(in the rows, 128 means zero)
Rotation paths and how fast each direction turns (degrees a step):
Each turn is a multiple of 5 degrees from 10 to 175, or 0.
Each row of a path follows its step; steps can be skipped.

step 4: [137 124 129 123 123 133 131 131 125 133 131 126 120 119 128 121 122 128
 126 126 137 123 121 142 120 122 131 134 131 135 131 128 129 127 125 126
 125 134 130 131 137 129 119]
step 9: [131 131 130 118 129 135 124 131 136 123 132 125 135 125 116 134 128 127
 115 132 130 133 125 128 131 123 131 126 130 134 126 133 125 133 120 139
 118 126 127 131 125 129 120]
step 14: [124 130 130 136 127 134 123 129 115 131 134 122 126 125 118 126 128 134
 126 134 143 122 128 129 124 130 138 125 128 138 127 130 127 133 125 126
 131 131 122 120 124 122 125]
step 20: [131 115 117 134 127 136 123 125 121 125 133 129 132 125 130 135 124 118
 120 133 131 124 132 131 132 128 129 124 132 130 122 128 121 131 129 139
 127 125 121 129 121 122 122]
step 22: [124 125 128 128 130 129 132 131 120 126 136 115 124 129 125 123 112 134
 124 127 134 130 127 135 119 136 131 131 131 137 127 134 129 124 130 123
 130 133 127 127 125 120 119]
step 25: [129 123 132 133 125 131 126 141 116 135 127 133 128 124 123 123 125 135
 126 129 134 137 129 128 121 131 125 127 139 138 129 128 119 123 132 124
 128 127 126 137 122 132 129]
step 26: [135 118 133 126 132 123 117 130 123 127 130 118 126 120 124 127 122 122
 117 133 132 129 131 126 129 131 132 123 127 134 133 132 132 132 129 132
 127 129 129 132 134 141 120]
step 30: [132 123 125 128 125 131 125 126 133 128 140 120 125 122 131 131 121 124
 126 129 127 139 125 135 125 128 127 132 137 131 119 133 135 124 124 125
 131 133 135 134 122 125 114]
step 36: [135 138 132 127 120 131 118 136 122 132 129 126 123 127 125 131 125 124
 124 124 129 127 127 130 119 125 127 127 125 143 119 133 134 125 139 123
 129 128 121 132 133 125 120]
step 37: [137 127 126 122 125 130 128 126 124 134 142 125 136 120 130 128 118 124
 125 127 132 127 129 138 136 125 128 129 130 138 128 130 122 124 135 134
 119 133 137 133 126 131 126]
Directions:
[127 128 126 129 125 128 128 129 129 126 127 127 127 127 127 130 131 130
 129 130 126 125 129 125 129 126 124 128 130 130 127 127 126 128 126 129
 127 128 126 125 126 127 128] => 100
[129 128 129 126 127 129 128 129 126 126 128 128 127 124 130 124 129 125
 127 129 126 128 131 129 127 127 128 128 126 126 130 128 127 129 126 130
 125 128 131 125 130 127 130] => 130
[127 130 131 130 126 126 129 129 128 126 130 128 126 127 128 123 126 129
 130 129 126 127 128 128 129 127 128 129 128 130 130 128 127 130 132 127
 130 128 127 130 129 129 125] => 100
[127 126 129 129 130 127 127 128 130 126 127 129 128 127 129 129 127 129
 127 125 131 126 130 127 131 124 130 125 128 128 128 126 129 131 127 129
 127 127 129 127 127 131 126] => 125
[127 124 130 131 127 129 127 125 126 131 127 129 129 128 128 128 128 130
 128 132 127 130 130 128 129 130 128 126 125 127 129 127 128 130 127 129
 127 128 125 128 130 128 128] => 55
[126 128 127 129 126 128 131 127 129 129 128 126 129 129 128 126 125 129
 128 128 129 130 130 128 130 128 130 128 132 127 126 127 126 126 130 130
 126 129 130 127 129 125 129] => 145
[129 130 128 131 130 129 126 129 127 128 127 126 126 129 126 127 126 127
 124 127 124 129 129 127 130 130 126 129 128 126 126 129 132 129 128 128
 128 127 128 126 128 127 125] => 175

step 1: [137 127 129 138 123 131 122 128 128 122 130 128 122 125 135 127 135 136
 130 125 140 131 134 127 136 131 124 134 125 119 134 133 117 120 130 137
 125 123 118 123 125 131 129]
step 3: [127 126 126 126 130 133 122 122 126 131 132 125 134 143 123 124 118 116
 131 133 140 133 130 134 134 132 133 120 133 124 125 132 128 130 125 129
 137 122 130 130 135 124 136]
step 7: [127 134 128 129 118 129 127 126 131 128 136 129 123 135 126 132 128 123
 130 133 133 136 129 136 136 135 118 119 118 133 137 123 137 121 117 132
 125 123 127 123 130 121 131]
step 12: [137 134 123 128 133 125 124 131 120 130 127 128 121 131 120 125 132 120
 132 125 129 131 127 131 124 136 127 123 126 133 129 129 118 136 119 132
 141 120 125 113 127 127 123]
step 15: [135 127 124 117 131 130 122 127 133 132 140 126 129 129 130 128 131 124
 130 131 136 120 123 138 134 127 127 136 133 132 128 130 135 114 124 125
 130 132 120 128 135 118 120]
step 16: [134 133 120 128 132 138 123 124 130 124 127 125 130 130 134 128 129 125
 139 123 137 136 129 128 128 130 125 124 130 133 134 123 138 135 131 138
 137 117 118 131 136 134 123]
step 21: [129 131 120 129 132 134 136 124 133 132 134 129 141 132 129 127 123 115
 134 128 117 126 128 136 122 135 133 122 137 125 127 127 133 123 126 128
 142 124 132 122 125 129 129]
step 23: [137 136 128 130 123 131 133 131 126 127 135 129 130 111 126 132 136 130
 127 137 129 131 121 123 128 124 129 136 127 123 127 117 128 128 124 132
 126 131 120 118 133 120 118]
step 38: [132 134 122 125 137 131 137 128 132 125 138 131 129 125 129 135 128 118
 136 127 113 122 124 126 126 134 130 136 124 131 128 133 135 122 129 130
 130 116 127 117 130 132 125]
step 40: [136 130 130 128 115 120 131 130 122 128 137 131 138 124 136 128 134 129
 131 129 138 128 128 128 126 127 120 129 127 130 129 116 124 125 122 125
 129 130 113 120 126 119 126]
Directions:
[129 128 128 130 129 126 129 129 128 126 130 130 130 128 129 128 131 130
 127 127 126 131 130 128 127 124 130 129 128 125 127 131 127 125 126 129
 127 128 128 129 125 130 129] => 85
[128 129 128 128 128 131 127 130 127 128 129 130 128 126 128 130 131 130
 129 127 125 129 126 129 127 128 125 127 128 128 131 128 132 126 127 124
 129 128 128 128 131 127 130] => 45
[128 127 130 129 129 126 127 126 127 132 130 127 129 126 127 131 126 129
 129 130 127 129 126 129 126 128 128 129 127 127 126 132 129 130 128 129
 126 128 129 127 130 129 125] => 120
[129 128 125 125 129 127 129 129 129 127 129 130 129 130 126 129 131 128
 127 130 126 128 127 129 130 127 129 129 121 130 128 129 127 129 128 128
 128 129 130 128 128 125 126] => 140
[127 127 129 129 126 127 132 128 130 126 127 130 128 126 128 128 127 129
 129 128 130 128 128 129 127 126 127 130 125 129 127 126 129 128 129 130
 127 125 129 127 131 131 130] => 120
[130 128 128 129 129 129 131 123 129 129 128 130 128 128 128 126 128 132
 127 129 126 126 129 130 129 129 124 126 129 129 127 128 128 128 126 127
 127 125 127 128 126 127 125] => 130
[130 129 128 130 127 128 130 129 130 126 127 128 128 127 131 130 126 131
 128 129 127 125 126 129 129 131 127 128 127 124 129 129 124 127 132 127
 129 131 128 128 127 128 128] => 85

step 2: [120 140 126 133 127 122 131 128 124 119 135 122 125 127 131 133 121 127
 137 134 116 128 136 129 118 124 127 129 126 127 130 121 124 129 139 123
 129 130 127 130 137 126 126]
step 6: [128 123 126 138 121 122 126 130 128 127 127 118 124 124 123 135 127 127
 112 126 126 131 128 123 123 121 124 135 134 134 130 137 137 129 132 127
 137 125 139 131 124 127 126]
step 11: [122 138 122 136 127 128 124 125 140 136 131 135 132 132 132 136 125 124
 130 129 129 128 126 125 127 125 129 134 127 120 117 121 134 126 131 130
 145 126 134 130 125 133 125]
step 15: [126 125 129 130 118 131 133 125 123 120 130 128 121 113 137 134 132 135
 129 119 128 128 136 127 129 122 130 133 139 121 125 123 122 127 136 134
 133 131 122 128 127 125 128]
step 18: [122 133 127 132 124 128 134 129 126 128 121 133 136 123 129 135 134 134
 124 127 127 124 125 135 123 128 123 138 118 134 139 126 123 121 140 128
 126 132 135 136 134 128 129]
step 19: [124 133 120 134 121 120 124 137 129 124 131 123 119 129 120 136 131 134
 125 129 129 128 127 124 124 120 133 133 117 125 133 123 128 122 130 129
 124 128 133 119 140 127 134]
step 25: [130 132 137 131 123 126 138 120 131 121 136 121 133 129 124 134 126 130
 137 132 118 135 127 125 126 137 125 134 127 130 122 131 142 126 132 132
 126 121 135 125 130 125 125]
step 28: [122 133 130 131 126 122 128 135 119 130 137 131 124 132 142 135 125 129
 139 125 123 121 131 127 123 127 126 129 123 121 119 123 122 127 127 135
 131 116 131 128 123 129 130]
step 34: [124 132 127 145 127 134 132 119 128 128 124 125 132 121 129 130 123 127
 121 135 121 125 133 115 122 127 121 132 126 132 126 116 124 126 127 127
 134 131 129 129 127 126 122]
step 35: [123 125 126 135 130 126 130 132 116 122 124 126 133 127 123 124 131 136
 125 132 116 126 127 130 128 124 132 135 130 129 131 120 124 113 133 136
 133 133 118 127 130 123 134]
Directions:
[130 126 128 125 127 129 128 130 130 127 129 130 131 129 129 130 124 127
 128 128 126 127 126 127 131 129 125 126 129 126 127 128 129 127 129 130
 131 128 129 127 130 127 129] => 25
[129 129 128 129 130 130 125 125 124 128 127 128 129 129 130 127 128 128
 127 128 124 128 129 127 127 128 128 127 131 126 126 130 124 130 129 128
 128 129 126 127 129 129 132] => 55
[130 127 125 126 129 129 129 126 124 126 129 130 125 127 127 130 128 129
 127 126 130 131 128 126 130 126 128 128 127 129 129 127 127 128 126 126
 130 127 129 125 126 128 130] => 155
[128 126 127 128 127 126 126 130 128 129 128 126 125 127 126 127 129 124
 126 129 126 133 128 131 129 129 128 126 128 130 127 129 127 127 129 131
 128 126 127 126 129 128 129] => 110

step 2: [124 130 129 129 124 131 125 123 125 127 118 139 133 128 129 125 119 119
 127 124 142 133 121 120 133 136 129 122 121 137 128 132 132 131 120 123
 130 128 134 122 117 127 122]
step 8: [124 123 137 129 133 127 122 131 133 128 127 136 130 134 127 125 128 123
 118 129 131 120 121 132 121 143 123 128 128 135 133 140 126 130 121 126
 128 136 116 132 132 128 122]
step 15: [120 130 128 134 127 128 118 135 128 126 134 120 129 144 127 125 127 130
 126 134 137 127 117 127 129 136 134 127 128 130 131 138 133 125 126 135
 135 131 123 130 123 129 140]
step 19: [129 127 131 131 134 126 123 126 134 132 123 133 126 129 118 133 122 122
 124 129 129 136 128 121 121 135 127 126 123 126 131 127 126 137 119 109
 130 131 116 123 123 135 126]
step 25: [126 125 132 133 131 118 120 137 131 128 125 131 132 128 118 123 123 124
 136 125 136 128 131 121 133 132 117 135 129 145 130 136 132 136 129 130
 127 128 127 126 135 127 119]
step 26: [129 127 130 133 128 126 120 134 129 137 134 123 126 135 122 133 124 123
 131 119 136 133 127 139 128 139 123 131 126 132 132 139 133 132 117 131
 126 127 121 118 130 137 126]
step 27: [127 125 128 128 139 129 121 137 128 129 128 124 136 130 122 122 127 124
 136 129 142 135 133 127 132 138 129 119 130 134 127 135 125 122 121 124
 139 129 132 122 125 138 126]
step 30: [125 132 126 135 133 122 127 129 131 130 134 128 136 132 125 140 121 128
 132 124 132 123 120 115 126 128 130 120 131 132 122 127 125 139 129 111
 126 126 137 129 124 126 132]
step 38: [133 124 140 132 127 121 121 132 128 131 130 123 142 132 127 127 127 124
 131 121 130 122 123 136 125 146 130 122 127 125 127 133 120 128 133 121
 131 135 130 119 128 124 135]
step 40: [119 121 128 126 120 128 124 127 129 141 126 129 136 140 132 119 135 119
 122 129 130 120 120 137 127 132 131 127 127 133 132 140 129 134 129 122
 125 124 130 124 123 131 132]
Directions:
[129 127 127 127 125 128 129 132 127 126 123 128 129 127 126 126 128 128
 128 127 127 127 130 128 129 128 131 130 131 130 127 128 126 127 126 128
 127 129 131 126 127 127 130] => 160
[127 127 130 128 127 127 130 129 128 126 131 127 129 132 126 129 130 130
 127 127 127 127 126 127 126 129 129 126 129 128 128 125 127 128 131 127
 129 129 130 130 129 126 131] => 45
[130 128 126 130 126 126 128 129 130 128 131 126 130 128 126 128 128 128
 130 125 129 129 130 129 130 126 128 127 127 129 129 125 129 129 125 127
 128 128 129 132 130 131 128] => 10
[127 126 128 128 128 126 130 129 128 130 129 128 130 125 128 129 129 129
 125 130 125 127 129 129 128 128 127 125 130 127 128 131 124 129 127 125
 127 128 126 129 126 130 129] => 35
[126 124 128 128 128 130 128 128 128 131 129 127 128 130 128 127 126 125
 128 129 129 133 127 128 127 126 128 128 132 126 128 126 130 126 128 127
 127 129 129 129 124 128 127] => 85
[129 129 128 130 131 129 127 130 128 128 131 125 128 127 127 128 126 129
 128 129 128 126 127 127 131 126 127 130 127 124 125 130 128 125 128 126
 130 129 131 126 128 128 130] => 125

step 2: [133 120 130 123 130 137 134 125 119 128 135 122 133 131 122 125 128 126
 128 133 128 132 127 128 131 121 123 139 138 129 125 128 136 121 132 129
 133 131 116 122 128 141 122]
step 3: [121 119 119 118 128 128 124 127 137 132 128 123 136 135 123 126 128 133
 124 123 132 136 118 122 126 126 128 130 131 133 139 121 132 120 130 131
 123 130 121 133 135 134 127]
step 6: [120 124 132 121 124 129 129 127 136 135 130 128 131 134 121 120 126 138
 124 119 129 128 127 124 127 114 125 121 128 132 131 125 124 122 128 138
 134 129 121 129 143 128 129]
step 12: [125 123 130 122 123 119 123 124 120 142 136 131 131 133 116 127 126 126
 123 126 120 128 131 129 121 122 132 125 137 130 133 129 118 134 134 129
 132 126 119 128 132 123 127]
step 20: [133 126 130 117 127 121 130 127 124 123 135 133 138 132 117 135 135 125
 126 121 124 127 123 134 126 120 129 133 140 130 138 123 127 122 129 127
 133 131 122 127 133 138 128]
step 27: [122 121 127 129 120 122 132 130 125 140 133 132 132 129 125 115 119 132
 123 134 126 133 128 126 130 120 138 129 126 129 131 127 128 131 129 123
 125 125 112 124 129 135 122]
step 28: [123 125 123 123 123 119 126 120 120 129 141 131 127 138 128 133 125 133
 128 126 125 123 132 125 122 121 133 127 130 130 134 133 118 124 134 133
 134 131 120 138 136 134 133]
step 29: [119 123 132 126 117 137 130 125 120 128 135 124 126 127 126 122 122 125
 117 129 127 133 128 136 125 121 132 120 139 134 129 132 122 124 126 136
 131 136 124 118 128 128 131]
step 36: [126 119 120 120 134 123 122 126 129 123 138 125 137 141 120 131 129 127
 129 124 124 135 121 130 129 120 127 128 129 129 135 127 132 120 133 136
 127 130 120 134 129 132 118]
step 37: [123 120 130 119 130 130 138 124 121 122 126 124 124 129 126 125 133 128
 124 126 128 136 123 127 123 127 127 120 137 138 136 115 126 128 132 134
 133 125 120 123 140 129 129]
Directions:
[127 130 124 129 128 128 129 128 125 129 128 125 128 130 128 128 128 124
 128 129 125 128 129 131 128 127 131 127 128 130 126 128 126 127 129 127
 127 127 129 130 127 124 128] => 20
[124 126 127 130 128 131 128 128 130 129 127 125 124 129 129 127 127 125
 130 126 130 129 125 128 127 130 124 127 130 129 127 128 129 126 128 128
 128 128 129 127 129 128 129] => 95
[128 128 127 125 127 125 129 129 133 126 129 126 130 128 127 126 125 129
 129 126 131 125 128 127 128 127 129 129 129 128 127 128 125 127 126 127
 127 125 128 128 127 127 128] => 135
[125 129 130 128 127 125 129 127 127 129 127 127 128 127 126 130 127 132
 127 125 126 126 127 130 129 129 127 129 129 130 131 127 129 127 130 129
 129 127 130 130 127 126 130] => 130
[129 129 127 124 129 129 125 129 129 125 125 128 127 126 128 129 127 125
 126 126 125 128 126 126 128 130 129 129 129 131 127 127 130 127 127 129
 127 130 125 128 125 129 127] => 65
[129 125 126 130 131 127 131 128 129 129 130 129 128 127 130 129 129 129
 128 125 127 128 128 129 131 127 129 126 129 127 127 128 130 130 130 126
 130 127 125 126 126 127 125] => 115

step 1: [129 128 131 124 128 134 126 117 130 131 124 120 135 128 118 122 120 136
 125 131 130 125 124 133 140 135 131 124 134 122 132 126 126 137 125 133
 133 133 135 119 131 126 120]
step 2: [132 131 139 138 121 124 128 133 124 131 129 125 127 127 135 132 120 135
 135 142 127 117 130 129 132 128 141 123 131 130 122 128 126 124 128 123
 130 132 129 125 121 128 128]
step 10: [136 131 130 125 122 125 135 125 128 125 132 131 131 115 140 130 121 122
 126 137 130 127 127 128 140 133 120 138 133 127 128 126 130 137 126 126
 129 131 129 117 128 125 124]
step 11: [135 118 131 128 130 123 135 137 125 119 126 133 133 128 128 127 127 131
 142 134 124 133 125 129 138 120 135 125 125 135 120 128 120 135 132 133
 126 128 123 127 133 127 134]
step 14: [133 131 131 138 124 122 133 121 136 133 140 130 130 128 133 128 125 127
 131 135 135 128 132 116 135 131 133 128 119 124 134 122 124 118 129 118
 129 124 129 122 134 129 124]
step 20: [130 116 134 127 136 123 128 130 130 129 129 123 130 138 114 124 119 127
 134 124 132 129 129 127 132 127 136 140 128 130 137 131 132 134 123 130
 131 134 120 125 136 127 127]
step 26: [133 124 127 128 123 122 137 122 138 129 129 138 137 126 126 124 120 130
 123 126 132 127 133 134 134 129 121 127 124 131 127 123 122 131 138 129
 130 128 139 121 138 122 120]
step 28: [129 137 141 132 129 130 118 133 125 134 125 123 130 125 132 120 120 138
 134 127 123 122 124 124 121 133 133 132 126 139 127 136 127 132 127 132
 127 128 116 128 127 128 130]
step 30: [130 124 127 133 121 126 140 124 125 126 133 132 129 123 134 138 130 133
 123 129 135 134 131 127 143 122 133 124 126 133 135 126 132 128 134 132
 119 122 130 132 138 136 127]
step 34: [128 129 121 135 131 119 131 130 126 134 137 128 133 119 124 138 126 131
 124 131 129 119 123 133 121 128 133 125 117 133 132 122 133 121 136 132
 121 125 130 135 126 122 121]
Directions:
[125 130 125 128 131 128 127 127 127 127 131 129 129 132 129 129 129 127
 129 126 131 129 127 127 128 127 129 128 127 126 124 128 129 125 128 126
 125 127 128 126 129 130 127] => 40
[128 125 128 129 127 128 129 125 128 129 127 129 128 129 127 129 126 127
 131 126 130 127 128 130 130 125 129 127 128 128 131 126 125 129 127 125
 128 126 129 126 126 130 131] => 115
[130 128 129 128 130 128 127 126 129 128 127 126 130 130 127 126 128 123
 126 130 126 131 127 126 129 130 129 130 128 126 130 128 128 128 131 125
 130 126 128 127 127 129 128] => 170
[129 127 128 129 126 129 124 127 127 125 130 128 129 128 130 129 131 128
 129 127 126 130 125 129 129 127 126 127 126 127 130 128 129 129 130 131
 126 128 125 126 125 127 127] => 60

step 4: [134 127 135 129 120 135 127 123 135 122 124 129 131 130 134 129 126 123
 125 128 117 127 129 123 121 119 134 124 123 122 133 137 128 123 129 123
 139 132 123 122 137 122 132]
step 5: [132 119 130 133 131 133 129 134 126 127 126 129 119 134 135 119 131 129
 121 126 121 122 132 120 118 119 132 126 123 120 132 134 134 126 127 127
 137 124 122 124 125 122 128]
step 10: [136 124 130 134 121 125 134 130 133 116 127 124 125 129 132 127 131 121
 134 133 129 129 130 122 121 122 124 132 131 125 130 136 117 130 135 116
 128 134 134 131 129 121 126]
step 16: [130 117 139 131 134 126 130 126 131 123 131 129 125 131 143 120 121 132
 131 135 128 129 129 125 120 124 124 131 122 133 128 127 123 126 121 125
 135 132 132 132 131 119 133]
step 19: [133 126 130 129 127 129 130 123 133 132 122 129 125 126 135 123 126 123
 135 131 119 139 123 127 117 120 122 131 122 130 124 129 126 128 129 120
 131 133 128 131 143 116 132]
step 20: [133 126 129 129 122 131 131 127 132 127 121 135 116 127 128 115 124 121
 135 128 122 132 130 123 116 117 129 130 126 128 125 136 126 133 124 126
 129 127 124 117 130 124 121]
step 27: [128 121 134 126 129 127 138 132 117 138 125 126 123 130 130 117 127 130
 133 124 121 133 127 127 132 124 135 133 127 128 130 131 127 124 120 118
 126 135 132 125 127 116 132]
step 30: [132 123 125 121 124 132 134 122 124 128 129 128 127 126 128 116 122 133
 135 126 114 123 127 129 126 127 134 132 130 121 132 128 134 130 126 122
 128 126 123 121 134 114 135]
step 37: [133 126 127 128 130 123 134 132 126 130 125 116 120 139 130 128 133 132
 128 132 120 127 121 118 118 124 133 128 129 125 130 136 131 126 132 118
 131 132 129 133 131 121 137]
step 39: [132 119 124 127 118 126 135 130 135 124 130 130 124 129 126 129 126 133
 124 124 126 121 138 118 131 123 135 131 125 124 128 140 128 130 128 123
 124 129 131 117 130 117 133]
Directions:
[129 128 126 129 130 129 130 129 128 126 129 129 126 126 126 129 129 124
 128 128 128 128 127 126 126 127 129 126 129 131 127 130 130 124 126 129
 127 125 129 129 131 129 129] => 25
[130 129 130 128 131 127 129 126 127 129 125 129 126 128 129 128 131 127
 130 127 130 127 126 127 129 128 129 131 125 127 129 126 125 128 127 131
 127 129 131 131 127 128 129] => 40
[128 131 129 132 131 127 128 125 127 126 130 126 129 129 128 128 127 128
 124 129 126 130 129 129 128 127 128 129 130 126 130 130 128 125 126 131
 131 129 128 127 127 130 127] => 35
[127 126 132 129 129 131 127 129 129 124 127 127 129 127 127 127 130 130
 130 126 125 129 128 129 128 130 126 130 130 129 131 128 130 128 129 128
 125 128 129 128 126 128 129] => 20
[129 128 126 127 129 126 129 130 129 127 131 127 128 127 124 128 132 127
 128 130 127 125 127 129 124 130 127 129 129 126 128 127 125 130 128 127
 130 128 130 128 126 128 127] => 95
[128 127 129 126 130 130 132 130 125 127 129 129 132 124 129 129 125 129
 129 130 130 126 128 129 129 129 131 131 131 128 127 128 127 127 128 127
 128 129 128 129 128 127 128] => 25
